Every row has a hidden score. How much higher is the second row's score than the first row's in each pair? 10 means about the same, 20 much higher and 0 much lower. The score is a weighted sum of the row's numbers plus the product of two more (or one squared), each taken from its middle value.
[-12  15  -9 -33   9 -10   8  19  36  -2 -35   7 -10 -31 -12 -10]
[-34 -34   1  32  14   1  -7 -34  33 -27  61  34 -28  -1  14  26]: 11
[ 19 -34 -35 -19  32  16 -18 -20 -35  -7  33  69 -34 -34 -30 -10]
[ 12   5 -17 -25 -35  16  -4 -13 -35  -8 -32 -32  47  62 -25 -10]: 11
[-14 -21  -9  17  32 -22  41  12 -13  27 -27 -32 -22  27  51 -17]
[-34  43  41  34   0  15  33 -34  25 -23  68  18 -33  18  45 -22]: 16
[-10 -16 -12 -25  51  27   5 -34 -35  10  26  59 -33 -16  -2  10]
[ -9  33  34  32 -18 -35  -9   0 -20 -35  18 -26  19 -34  15  28]: 9
[  7  13  25 -17  23 -35 -19  97  19  -7 -12 -35 -14 -22  26  69]
[  9  31  -4 -32 -35  34 -15   3 -32  -7 -35  -1  40  53 -30  40]: 14
[ 20  37  39 -33  65 -35 -20  59  44  34 -31   3  41 -12 -33  74]
[ 24  16  12   4 -35 -35 -26 -17 -35   6   5 -26   5  14 -12  10]: 12
[ 24 -18 -35 -26  18  38   0 -34 -35   4  17  71 -34 -14 -33   1]
[ 43  -1   3 -29 -19  -9 -33 -13  -6   8  35  23 -34 -34  11 -34]: 10
[ 18 -34  21 -33  95 -16 -33  11  78  43 -35  -4 -34 -15 -10  64]
[-17  50  46  76 -15   1 -33 -17 -23 -35  15 -32  -2 -34  -2 -32]: 8
[108 106  93  35  44 -35  18 110  -2  10  -1  23  73   3  96  97]
[ -3   2  36  -6  35  -9  70  -1 -29   7 -15 -35 -23  30  75 -34]: 12
[ 13  71  17 -21   0 -28 -33  68 -16 -27  15 -35 -34 -10   7  -7]
[ 59 -29  56   9  60  42 111 -34 -23  -2   0  30  55  -6 127 -18]: 9
[ 14 -18 -35 -33 -35 -35   2 -19 -35   3 -16 -35   4  71 -10 -34]
[  2 -21  22  83   6 -21 -26  17 -35 -34   3 -35  21 -34  17  -7]: 8
[-31 -27 -35  11 -10   2  56  18  36  29 -28 -27   6  47  57   3]
[-13 -21 -23  -1 -19 -19  13 -20 -33 -35   0   7 -17 -34 -33 -34]: 6
[ 28 -34   2   5 -35  27  21  -7 -35 -35  -4 -35  82  74  -1 -34]
[-34  10  39  52 -35 -35 -31 -34  -2 -35  43   1  12 -34  16  -8]: 7
[  4  19 -10 -33 -35  24 -20   0 -11  18 -35  -4  37  49 -16  43]
[-11  27 -35  19 -28  10  -4   8   4  67 -25 -13 -34  59  23  99]: 12
[ -1 -11  16 -23  48  35   5 -34 -17  -6  30  68  53 -34  23 -19]
[-34  31  -8 -30 -35  42  29  39  33 -12 -35  11  28   6  17   6]: 14
[-34  14 -35  -1 -31  22  45   9  35  24 -30  11   0  20  41   1]
[ -5   3 -28 -32 -35 -26   0 -20 -31  14 -35 -26  12  57 -20 -29]: 7
[  9  63  18 -29 -35 -35 -33  63   1  29 -23 -34  15  12 -27 -23]
[-34 -34  -5  56 -25  29 -29 -26  28 -35  59   1 -21 -26 -13  18]: 10
[ 39 -16 -35  -6  -5   8 -33  29 -26  49  -8  23 -16 -34 -33  23]
[ 15 -31 -35 -27   1  -9 -33   6 -35   7  15  26 -34 -34 -33 -15]: 8
[-18 -34  36   1   1  23  52 -30  -6 -35   6 -35  -2  34  34 -15]
[-31 -34  -2  28 -35 -28  -7 -18 -35 -23   3 -35   9   5 -33 -34]: 9
[-34  -1 -30 -24 -20  25  37  10  34 -14 -35 -14  23  -6  21 -17]
[-17 -34 -35  24  24  -9 -32 -12   6 -35  23  -2  27 -34   8   3]: 7
[-34 -24 -35  -7 -12  -2  46  11  18 -16 -35 -16   6  10  39 -34]
[-17 -20 -32 -21  -6 -17  26   1  40  -5 -35 -17  18  16  21 -29]: 10
[-34 -16 -15 -33  23  -9   9 -34 -35  -3   7  -4 -34  19 -12 -34]
[-34  -8 -11  22 -23 -35 -28 -21 -35 -22  27   4 -24 -34 -33 -34]: 9
[ 13  22 -30  -7  -9 -11 -33  20 -35 -35  15 -35 -29  -2 -31  19]
[-19   3 -32 -21 -14  18  66   1  44  -1 -27  22   2   4  43 -34]: 12
[ 23  24  18 -20 -25   9 -30  58  81  -2 -18  12  59  20  63  56]
[-19  47  58  54 -22 -35 -32 -29 -15 -35  47 -15   9 -34  14 -15]: 7
[ 42  39  34  42  -7 -22  -5  -9 -34 -28  19 -35  -6   5  14  47]
[ 13  -6  -6 -33   1 -35 -33  30  22  46 -32 -20   3 -34 -33 -24]: 12
[ 18  30 -34 -21 -30 -20 -33  62  -6  47 -35 -20  19  -1 -33  13]
[ 63  -4 -18 -27 -35 -29  -5 -34 -35  45 -31 -35   9  68 -33  33]: 9
[ 97 -34 -35 -33  92  47  -2  -8 -23 -24  23  76  18 -34 -23  16]
[-11 -34 -19  50   7  28 -33 -19  37 -35  60  23   7 -34  -5  22]: 12
[ 18  34  14 -33  -8 -35 -33   2  25  34 -35  30 -34 -34 -25 -34]
[-25   2  25  10  41  49 -29   6  42 -35  31 -35  24 -16 -33  38]: 8
[ 40 -31  -9  -7  41   6  17  -5 -35  -7  17  38 -34 -34  -7 -22]
[-34  -4  31  71 -35 -24 -33 -31  -4 -35  30 -17   4 -34   0 -21]: 9
[ 77  -9 -30 -33  20  13 -19  -7 -35 -12  28  31 -17 -34  -7  -1]
[-18 -34  15   8   5  39 104 -13  18  27 -12 -35 -34  37 116  16]: 12
[ -4 -34  54  11  -1  44  31 -34  39 -35  15 -35  29  41  34  10]
[-34 -34 -35  13 -11 -35  30  18  26  31 -30 -35 -12  32  38  -4]: 10
[ 95 -34 -35 -26  46  18 -20 -11 -35   9  16  87 -26 -34 -33 -20]
[-14 -20  38  33  31  23  36 -34  37 -21  59   7 -33  28  44   8]: 15
[  6  51  37  63  -4 127  59  48 -25  -9 -35  26  68  -8 -27 -34]
[-11  53  34 -33  28 -32 -29  76  55  21 -35   1  -4 -34 -24  37]: 8
[ 25 -34 -35 -10   4 -26 -26 -34 -24 -27  47  59 -15 -34 -22 -34]
[ 48  -4   5   2 -35 -35  -6 -32 -35 -27  18  -5 -12  15 -13  -1]: 13
[ 14 -34  -9 -12  30  -1  24 -34 -35 -23  26  34 -22 -29   3 -34]
[ 10  11 -35 -23 -33 -35 -20  -7   6  52 -35 -35 -26  44 -20  19]: 15
[ 39 -26  25  19  16   1  19 -12   9 -27  33 -35  59  70 -20 -33]
[ 61 -34 -35   6 -26  -9  47  23  -2   4 -32 -35  49  21 -11 -27]: 9
[-18 -15 -35 -14  27  20 -32 -20  11 -35  62  47 -34 -34  -8  21]
[-18 -19  -6   9  -4 -24  -3 -34   6 -35  50  28 -30  20 -13   8]: 16
[ -2 -32 -35  25   3  44 -28  11  49 -35  51   9 -25 -34   8  77]
[-34 -14  -4  13 -33 -35 -32 -34 -35 -27  28  15 -30 -32 -31 -34]: 7
[ -7   0 -35  -4 -19 -17  29  -5  35  40 -35  20  -8  10  22   2]
[-24  30  -3 -21 -34  42  42  39  35 -19 -35 -14  43  21  17 -26]: 9
[ 19   2 -14 -33 -24 -18 -33 -15   1  33 -35   0  12  27 -33  31]
[-29 -18  36  -8 -20 -12  55  -8 -33 -35  -1 -35  19  35  45 -34]: 7
[-20  68  61  89 -16   4 -33  41 -35  -2  -2 -27   5 -34  19 -13]
[-34   5  -9  -4 -35 -13  -7  -5 -35 -18 -13  -3  -1 -20 -33 -34]: 10
[-34   6 -35 -14 -35  -7  14  25   8  18 -35 -16  12  38  23  26]
[ 32 -18  17 -33  31 -30 -33  -8  54  48 -35   4 -24   0 -20  51]: 9
[ 80 -34 -35 -33  67  25 -33  -1 -20 -33  34  79  21 -34  -8  -4]
[ 41   0 -24 -28 -30 -35 -26 -19   9  58  -9 -22 -34  10  -3  13]: 15
[ -2 -18 -35 -12 -16 -33 -33  33 -35 -23 -15 -28  22  12 -33 -19]
[ -2 -17 -35  -9  -5  11  45   3  30   0 -35   4   3   8  38 -34]: 12
[ 10 -15  21 -26  53  44   5 -34 -15 -22  31  63  54 -32  21 -13]
[  2 -34 -35 -10  16   9  -8 -27  30 -35  42  49 -11 -21   8  26]: 12
[-18   2 -22  -2  -6 -34 -30 -23  22  52 -14  27 -34 -19 -22 -12]
[ -1  -9 -35  -2 -24 -24 -11   9 -35  -5  -5  -4  12 -15 -32 -28]: 10
[-34 -34   2  58  -4   8 -30 -34  37 -35  68  26  -2 -34   8  -4]
[ 19 -15 -22 -33 -33 -35 -16 -34 -35  19 -21  20 -15  41 -33 -34]: 17
[-10  20 -14 -33 -35  36  14  10 -31 -15 -35 -18  41  65   1  -5]
[ 33  22  -8 -21 -25  11 -33  20   4  49  -6  11 -24 -34 -24 -17]: 11
[  7   6  12 -33 -35 -35 -33 -16  -5  17  -9  -1 -30 -16 -24 -10]
[  2  74  67 -31 -35  40 -26  38  19 -22 -35 -11  83   8 -17   0]: 8
[ -9   5 -10   8 -13 -33 -33 -34 -27 -35  35  33   7 -34   0 -17]
[ 62 -34 -35  12  18  18 -18 -20  19  63 -16  64 -34 -28 -21 -30]: 15
[-26 113  46 -33  13  45   6 100  38  10 -15  28  40 -29 -11   6]
[-33 -34  -1  74 -26  16 -15 -29  11 -35  44 -35   2 -34 -24  -9]: 13
[ -2 -34 -35  -5   2 -12   2 -19 -35 -28  19  26 -26 -34 -33 -24]
[ 65   6  81  30  53  54   4  -8  61 -12  37 -35  29  13 -31  56]: 15
[ -4 -34 -15 -33 -19  11  25   4 -35   1 -19 -35  27  67  25 -34]
[-34 -34   9  17  11  31 -21  -5  22 -35  44 -35 -16 -34 -33   8]: 8
[ 13  37  -6 -13 -22  -5  13  11  51  -2 -35  20  23  -7  20 -34]
[ -8 -20 -35   1  -8  -8  59   4  26  -1 -31  13 -10   8  45 -13]: 11
[ 76  17  28 -33  57   0  22  28 -35  48  -5 -35  56  78   1   2]
[ 22  51  -2   1 -21   4   7   7  39  19 -35  39  25   5  23 -15]: 7
[ 74 -22 -35 -33  58  -5 -22 -32 -35 -23  38  41 -24 -34 -33 -34]
[-11   8  -2   3  17  11  -6 -23  17 -35  54  44 -16 -10  19  12]: 11
[-27 -34 -35  -8 -20  23  47   3  25   5 -30 -35  25  28  37 -26]
[-34  61  26 -33 -35 -35 -33   7  27  12 -35  -5 -29 -30 -12   8]: 4
[-22  25  79  52  89  79 -33  52  18  15 -35   7  21 -28 -19  20]
[-34 -34 -35 -12 -22  23  48  12  33   9 -29 -35  23  25  40 -11]: 15
[ 23 -34 -35  -6   9 -16  -2 -34 -10 -35  34  78  10 -17   2 -30]
[  1 -34 -35 -17  26  -3  -4 -29 -35   0  37  54 -32 -34 -28 -29]: 11
[  0   8 -22   2  -4 -18   4  11  46   8 -35  25  36  -1  22 -24]
[-13   9  16 -33  36   9 -13  21  83   2 -24  18 -12 -19  19  27]: 7
[-34   0   4   6 -35 -35 -26 -22 -35 -23  10  15 -18 -34 -32 -34]
[ 17 -26 -35  -8 -14   3  -9   7 -32 -35 -23 -26  54   6 -33 -22]: 14
[ -4  38  33 -33  38 -35 -24  80  34  34 -35 -28 -13 -27 -17  69]
[-28 -34   4  -2  20 -16  54  -9 -24   0 -18  -1 -34  33  62 -34]: 12
[ 34  66  34  95  30   9   8  46 -34  11   6 -35 -16 -34 -10   1]
[-22  33  -9 -19 -29 -27  -8   5  13  25 -35 -14  -3   3 -21  -2]: 13
[ 50   3 -35 -31 -33 -35  -4 -34  -5  69 -25 -35 -34  42 -33  39]
[ 19 -34 -35 -20   7   0 -15  -1 -35   0  19  51 -26 -34 -33 -22]: 7
[ 73  38 -20 -14 -14 -15  -5  26 -11  63 -35  55  53 -34 -33  -2]
[ 30  36 -23 -26 -35 -31 -33  55   2  45 -35 -22  19  -5 -33   4]: 10
[ -4  57  21 -23 -34 -35 -33  67   6  55 -24 -25  31  -5 -21  14]
[ 30 -15 -35   4   8  31 -33   0 -11  59   1  51 -34 -21 -29  41]: 12
[ -5  17 -28 -11  -5  -8  17  14  32  -1 -35  23  -8 -24   7 -12]
[ 44   2   4  10  38  22   1 -25 -16  -2  14 -35  24  71 -28   4]: 10
[-23  23  23  40 -35 -35 -26 -34  -4 -35  37  23  -2 -34  19  11]
[ -2  -2   4  24 -21 -27 -27 -34  11 -35  48  56   0 -34   5  -2]: 11
[ -4 -34  59  24  27  63  20 -26  62 -35  16 -35  18   1  22  59]
[ 38  -7  -6 -33 -21 -35 -16 -12 -15  21  -2  -8 -28   8  -7  11]: 12
[ -1 -34 -29  -5  19 -15  20 -17 -21  -7  -3  11 -34 -12   4 -32]
[ 28  42  48 104 -15  49  -7   8 -31 -35  -2 -35  14 -34 -12 -21]: 11
[ 20   1  34   9  48  17  12  -2 -14  -4  37 -35   5  21 -17 -24]
[ -1  22  35 -33 -35  40  29  57  56 -32 -35 -21  55  -2  20 -34]: 7
[ 28 -13 -35 -29   5 -35 -33 -15 -21  27   2  36 -34 -34 -33 -26]
[ 62   4   8 -16 -35 -35  -3 -34 -35  12  -1  -5  12  46 -13   1]: 15
[-10 -34   8 -18   7   5  29 -15 -29 -26   2 -35  24  67  18 -34]
[-20  41  14  -3 -35 -35 -23  18 -31  -1 -12  12 -31 -34 -33  -3]: 8
[-34 -24 -14 -13  28  -2   7 -34  -4 -29  45  59 -19  -2   7   6]
[ 44  81 119  65  20  73 -33  37  -1 -35 -35  -2  90 -17  20 -24]: 11
[-25  48  22  -1  14  -9   3  50  17  24 -35  -7   5  -9 -33  30]
[-34 -27 -19 -33   2 -27  27 -34 -35  -2 -11 -13 -34  37  32 -34]: 10
[ 13 -14 -31 -12   6 -10 -27 -34  -5 -35  48  42 -30 -34  -8  14]
[-32  -3 -35 -16 -18 -13  14  -6  17  19 -35   2   0   7   2 -12]: 15
[  9  -4 -34  -8 -12 -24 -21   8  31  40 -35 -13   3  19   3  38]
[ -5  39  15   0 -23  -9 -26 -13 -35 -17  -2 -31  40  14 -33 -34]: 5
[-34  72  49   5   6 -35 -33  71  -4  50 -33 -16  -2 -34  -5   4]
[-30 -14  -8 -31   5 -18  29 -34 -27 -17  18  -5 -31  47  16 -24]: 13
[ 32 100  56 -33 101   5   7  77  65  68   0  22  25 -34 -33  38]
[ -9 -22 -12 -24  59  27 -33 -30 -22 -23  46  50  17 -21 -25 -10]: 11
[-34  63  72  59  -2 -35 -33  36 -35  20 -17  -4  24 -34  20  -2]
[ 16 -34  58  -7  21  39  55 -34  16 -35   7 -35  -1  13  53  22]: 11
[ 20  16  54 117  -5   6  12  20 -28 -23  36 -35  20 -28 -17 -34]
[ 23 -34 -35  40 -35   6  13   6 -35 -35  -9 -35  40 -18 -24 -30]: 17
[-34 -16 -17 -28 -32  24  47  24  40  -2 -35  -5  51  24  42 -24]
[-22  14  18  59 -35  36   8  17 -35 -34 -19 -35  45 -11 -33 -34]: 8
[-25 -12  -5 -21  45  38 -33 -23 -35  25  29  27  -4 -29 -13  47]
[  9  23  -1 -31   0  -1   1 -12  30  37 -35  44 -22 -12 -18   6]: 11
[ 24  72  96  76 -12  11 -33  23 -35 -31  -4 -35  54 -32  25 -34]
[113  91  40 -33  48 -23  27  18  14  58 -35  68 127  36 -20   7]: 11
[-25 -10  11  63 -14 -16 -15 -34  42 -35  92  21 -10 -19  -2 -22]
[ -2 -34 -10  54  19  33 -27 -11  53 -35  64  56  15 -34  10  17]: 9
[-34 -33 -11  71 -35  -9 -33 -30   8 -35  37 -13  10 -34   4 -10]
[ 47  48  20 -26  22 -35  -8  36  38  56 -35  42  77 -34 -33  64]: 11
[ 31 -17  17  -5  56   9  53 -34 -35 -24  12  59   5 -30  46 -34]
[ 38  -8   6  41 -35 -33 -21 -34 -25 -33  24 -29  16  21 -15 -16]: 13
[-11   3  -2 -33   1 -35 -33  41  49  55 -35 -11 -34 -32 -33  81]
[  1   3  33   7  58  13  34 -12 -23   4  16 -35 -34  -4  19 -26]: 6
[ 16 -25  -4   0  40   2  45 -23 -24  -9  -6   8 -34 -16  30 -24]
[  5  19  -3  -8 -35  28  -1   4 -35 -33 -35  -7  85  61 -25 -18]: 12
[  5 -34 -34  -1  22   5 -30 -34  11 -35  57  59 -18 -34 -17  -7]
[-34   2 -21 -15 -35  54  42  12   0 -21 -35 -31  46  23   1 -34]: 16
[ 15 -15 -35 -28 -19 -32  -3 -28 -30  41 -29 -29 -31  52 -25  18]
[-25 102  59 -33 -35 -35 -33  61  25   0 -31  18   3 -10 -17  41]: 8
